In the rows, 100 means zero.
Each named move below is a turn or a mirror, shown by a few rows before and after it. Which moves, in which order, take the first row of each later pair to the second? The first pair is answered.
kagoz (before -> after):
101	107	108	82	70	101	94	102	100	110	106	104	89	99	111	91	124	104	122	116	110  ->  101	114	118	83	81	106	95	103	94	114	109	103	92	100	107	95	124	102	125	118	115
110	101	77	98	83	87	98	87	125	81	95	97	125	64	116	88	103	139	112	122	102  ->  115	119	113	112	119	104	101	95	101	96	106	87	132	76	103	118	104	135	123	122	128
84	83	98	117	89	96	111	109	122	98	97	95	90	110	115	79	98	81	80	122	98  ->  91	94	123	125	114	105	111	115	109	111	103	91	95	116	105	97	100	80	89	124	113
106	110	131	99	85	101	106	102	77	107	104	94	95	85	103	123	107	112	123	89	101  ->  103	97	108	90	59	90	104	96	94	95	98	99	90	77	113	107	107	115	117	86	83
rur (before -> after):
126	66	102	110	75	105	89	94	117	129	141	115	113	91	133	84	79	90	110	125	105  ->  124	63	107	113	78	108	91	94	117	132	140	111	113	94	134	86	76	91	110	128	105
120	93	107	76	78	108	90	94	97	111	109	82	92	87	87	110	91	109	114	108	97  ->  103	83	119	102	94	108	102	100	100	114	106	72	94	96	96	116	89	106	100	123	99
92	117	118	102	83	88	99	108	92	124	120	103	96	96	102	87	113	89	106	116	106  ->  89	118	118	102	82	88	101	111	92	124	122	102	93	97	102	87	112	89	106	117	108
76	103	117	132	131	96	97	98	78	95	86	86	107	89	100	72	108	93	111	110	64  ->  102	112	97	95	108	94	83	89	71	91	90	104	106	78	92	61	113	98	133	87	63
vok (before -> after):
41	121	134	117	116	76	96	109	76	108	117	80	98	88	104	88	131	119	81	90	92  ->  69	94	83	104	148	104	86	79	94	57	88	101	135	137	102	94	94	101	71	86	102
131	113	79	63	65	100	107	97	79	118	99	133	87	105	91	75	126	89	125	65	115  ->  132	110	75	63	67	103	107	94	80	112	95	136	91	112	92	76	121	86	125	63	117
85	104	117	114	87	80	112	108	100	117	117	79	93	88	100	99	91	108	99	111	85  ->  104	87	83	105	107	102	107	89	111	84	99	91	120	123	98	105	67	95	93	107	91
firuf (before -> after):
96	92	69	89	140	119	100	91	97	66	87	113	123	124	97	99	105	93	83	82	100  ->  83	99	78	87	143	115	98	96	89	72	90	114	121	122	98	93	115	93	76	79	100
74	94	94	125	133	94	116	96	130	109	89	96	103	121	122	114	106	107	80	104	91  ->  107	93	56	93	106	96	105	80	132	92	89	112	105	108	118	110	97	117	101	87	75
52	112	118	126	125	96	103	107	82	103	98	93	98	95	91	99	110	126	78	81	112  ->  106	75	81	137	110	122	112	81	114	86	90	85	103	108	95	124	65	116	96	107	98
Now pairs of rows:
Between the rows of a pair lie two moves.
113	99	100	111	64	104	102	106	104	125	114	93	84	88	119	93	97	99	114	110	117  ->  98	99	112	118	74	100	102	113	103	128	115	90	86	89	122	93	103	99	106	113	121 -> firuf rur
68	91	105	102	104	75	101	98	100	102	99	75	97	70	112	97	105	130	81	90	59  ->  86	71	92	114	112	92	109	86	118	91	90	66	106	89	115	109	79	119	81	107	59 -> firuf vok
74	80	78	116	113	99	94	97	110	99	90	102	106	96	105	100	92	99	68	113	90  ->  112	83	61	92	107	112	83	84	102	95	93	111	114	91	92	112	81	102	92	101	93 -> kagoz firuf
100	88	92	121	100	98	107	103	99	98	106	88	85	96	107	110	94	109	96	113	96  ->  117	100	96	106	105	104	101	100	86	104	111	93	89	93	96	114	96	110	114	102	107 -> rur kagoz
123	112	121	88	87	97	97	100	79	123	104	99	101	98	82	111	115	97	125	92	97  ->  134	101	115	97	90	101	103	96	89	119	102	92	102	107	84	119	102	91	128	103	93 -> firuf firuf
99	118	90	66	113	105	82	88	84	93	102	117	111	98	85	99	104	126	107	80	97  ->  123	91	84	93	119	123	98	80	105	86	94	100	116	118	92	117	74	112	110	109	96 -> firuf firuf
100	74	73	105	74	86	106	90	127	82	95	102	91	95	115	90	98	99	89	114	75  ->  81	85	69	88	93	81	93	92	116	70	91	116	101	101	112	81	108	100	77	94	86 -> firuf vok
91	95	61	103	127	95	113	65	83	56	99	90	113	82	118	137	106	151	101	70	70  ->  86	115	99	115	131	91	118	80	63	85	113	80	103	68	113	142	122	154	111	74	80 -> kagoz vok
110	115	123	99	26	73	93	94	117	154	120	98	68	53	95	83	134	85	132	84	127  ->  124	98	144	138	55	94	113	94	126	163	120	77	75	81	95	112	111	67	130	117	140 -> kagoz firuf
104	108	118	91	123	83	105	99	86	80	97	86	97	65	85	103	92	138	107	78	66  ->  94	85	107	106	110	77	115	98	110	75	90	78	94	72	100	94	83	133	94	94	54 -> firuf kagoz
92	96	112	128	102	98	110	106	105	107	112	91	97	98	104	111	103	108	97	115	96  ->  115	111	100	100	88	103	98	103	92	111	119	109	98	88	93	108	105	112	119	95	102 -> rur kagoz
116	95	127	136	131	133	104	86	118	99	106	61	85	94	105	155	82	126	101	137	82  ->  103	78	94	123	83	108	101	82	142	91	100	68	68	73	123	122	86	132	90	135	50 -> kagoz vok
132	93	126	129	118	87	89	108	72	81	98	97	105	119	108	123	93	109	116	123	93  ->  95	96	108	105	92	57	77	113	74	74	93	112	95	97	120	85	116	119	99	103	75 -> kagoz firuf
98	103	81	72	122	93	85	95	152	55	86	123	108	116	103	85	74	77	74	101	81  ->  78	136	128	79	162	91	80	111	117	75	96	120	111	116	88	96	97	81	74	93	108 -> firuf kagoz
87	104	73	75	74	86	78	85	108	87	97	112	119	95	99	78	107	124	101	96	95  ->  81	119	89	74	77	81	75	98	98	98	102	115	117	96	92	73	117	118	103	94	110 -> firuf rur
145	77	82	104	84	119	100	87	126	87	97	109	110	117	95	112	79	81	119	107	111  ->  114	112	82	64	78	94	80	99	92	89	101	130	104	87	92	83	119	107	114	66	106 -> rur firuf
99	103	90	83	122	95	105	82	81	100	104	88	109	97	86	110	103	128	95	67	97  ->  115	88	82	95	122	105	114	74	94	97	100	82	112	108	89	123	88	121	98	80	96 -> firuf firuf
132	83	90	103	107	116	65	111	95	100	89	115	106	104	90	85	88	96	121	84	109  ->  114	88	125	131	103	110	78	126	96	125	99	96	93	94	95	84	98	95	121	101	110 -> vok firuf
81	97	128	106	106	76	112	107	111	114	107	75	71	80	114	81	118	104	91	117	88  ->  106	101	97	77	82	76	100	95	109	104	106	95	72	65	110	73	116	115	107	97	74 -> firuf firuf
131	110	102	93	107	108	98	95	87	107	106	97	103	107	87	114	98	97	110	94	107  ->  98	87	99	119	106	99	110	98	111	98	95	81	100	114	105	106	93	95	83	114	91 -> kagoz rur
100	126	112	89	103	93	89	107	77	101	117	105	97	82	84	100	115	126	108	77	95  ->  121	87	99	125	109	113	112	92	109	88	106	83	104	101	95	127	76	112	106	110	86 -> rur firuf
116	68	70	65	76	93	109	113	106	79	96	122	103	137	106	92	105	92	92	90	133  ->  75	71	121	105	78	79	129	137	102	114	109	94	80	117	116	93	127	99	79	111	127 -> rur vok
117	86	71	99	65	55	77	116	115	116	120	142	84	113	101	71	97	82	125	94	108  ->  118	72	85	130	78	64	91	114	129	120	115	125	86	132	107	88	82	70	119	121	114 -> firuf firuf
117	148	95	84	84	117	80	110	78	151	126	97	96	74	99	82	116	108	127	99	97  ->  109	108	78	119	143	148	91	90	105	107	92	83	131	138	111	104	76	84	91	126	109 -> rur vok
112	82	113	111	79	89	108	101	113	116	123	72	85	102	100	92	99	95	120	110	95  ->  103	105	93	70	89	83	84	99	95	96	117	100	98	100	94	72	116	103	114	75	101 -> vok firuf
83	79	93	113	76	93	100	102	124	105	89	98	102	107	116	83	106	85	88	129	101  ->  104	108	126	109	115	112	95	106	86	123	103	99	112	111	90	111	112	87	109	117	129 -> firuf kagoz
114	103	113	100	85	97	85	100	99	106	100	88	102	90	86	89	80	81	126	127	115  ->  117	104	98	87	90	96	77	95	95	91	93	101	110	97	82	86	78	81	124	116	118 -> firuf vok
73	75	81	119	112	105	122	98	116	88	73	85	101	114	113	95	99	123	86	90	76  ->  91	96	73	85	78	94	108	99	103	99	88	100	88	84	104	85	116	133	111	70	73 -> vok rur
114	83	115	100	115	125	115	88	93	113	112	81	89	93	101	133	76	101	132	84	101  ->  102	70	91	90	74	106	114	86	110	106	106	88	75	73	113	108	81	110	125	82	76 -> kagoz vok
49	101	120	107	76	63	103	117	101	112	108	93	80	68	119	78	130	127	73	92	70  ->  53	91	75	83	122	83	84	97	103	60	77	118	120	120	112	77	109	112	52	74	88 -> vok firuf
121	92	90	104	127	123	80	88	103	86	98	102	122	111	94	115	81	104	115	108	117  ->  95	122	110	86	115	100	70	103	79	102	110	109	106	84	93	94	115	119	114	87	114 -> firuf vok
77	109	95	87	125	88	99	110	99	98	92	113	112	127	95	78	92	81	85	106	124  ->  100	97	83	90	123	100	102	99	108	92	91	109	115	131	93	93	73	77	95	114	119 -> firuf kagoz
100	101	73	68	113	78	85	91	86	83	96	101	128	106	82	87	101	97	89	62	95  ->  62	105	119	106	118	64	103	114	83	110	105	72	110	93	89	89	116	103	77	85	90 -> vok rur
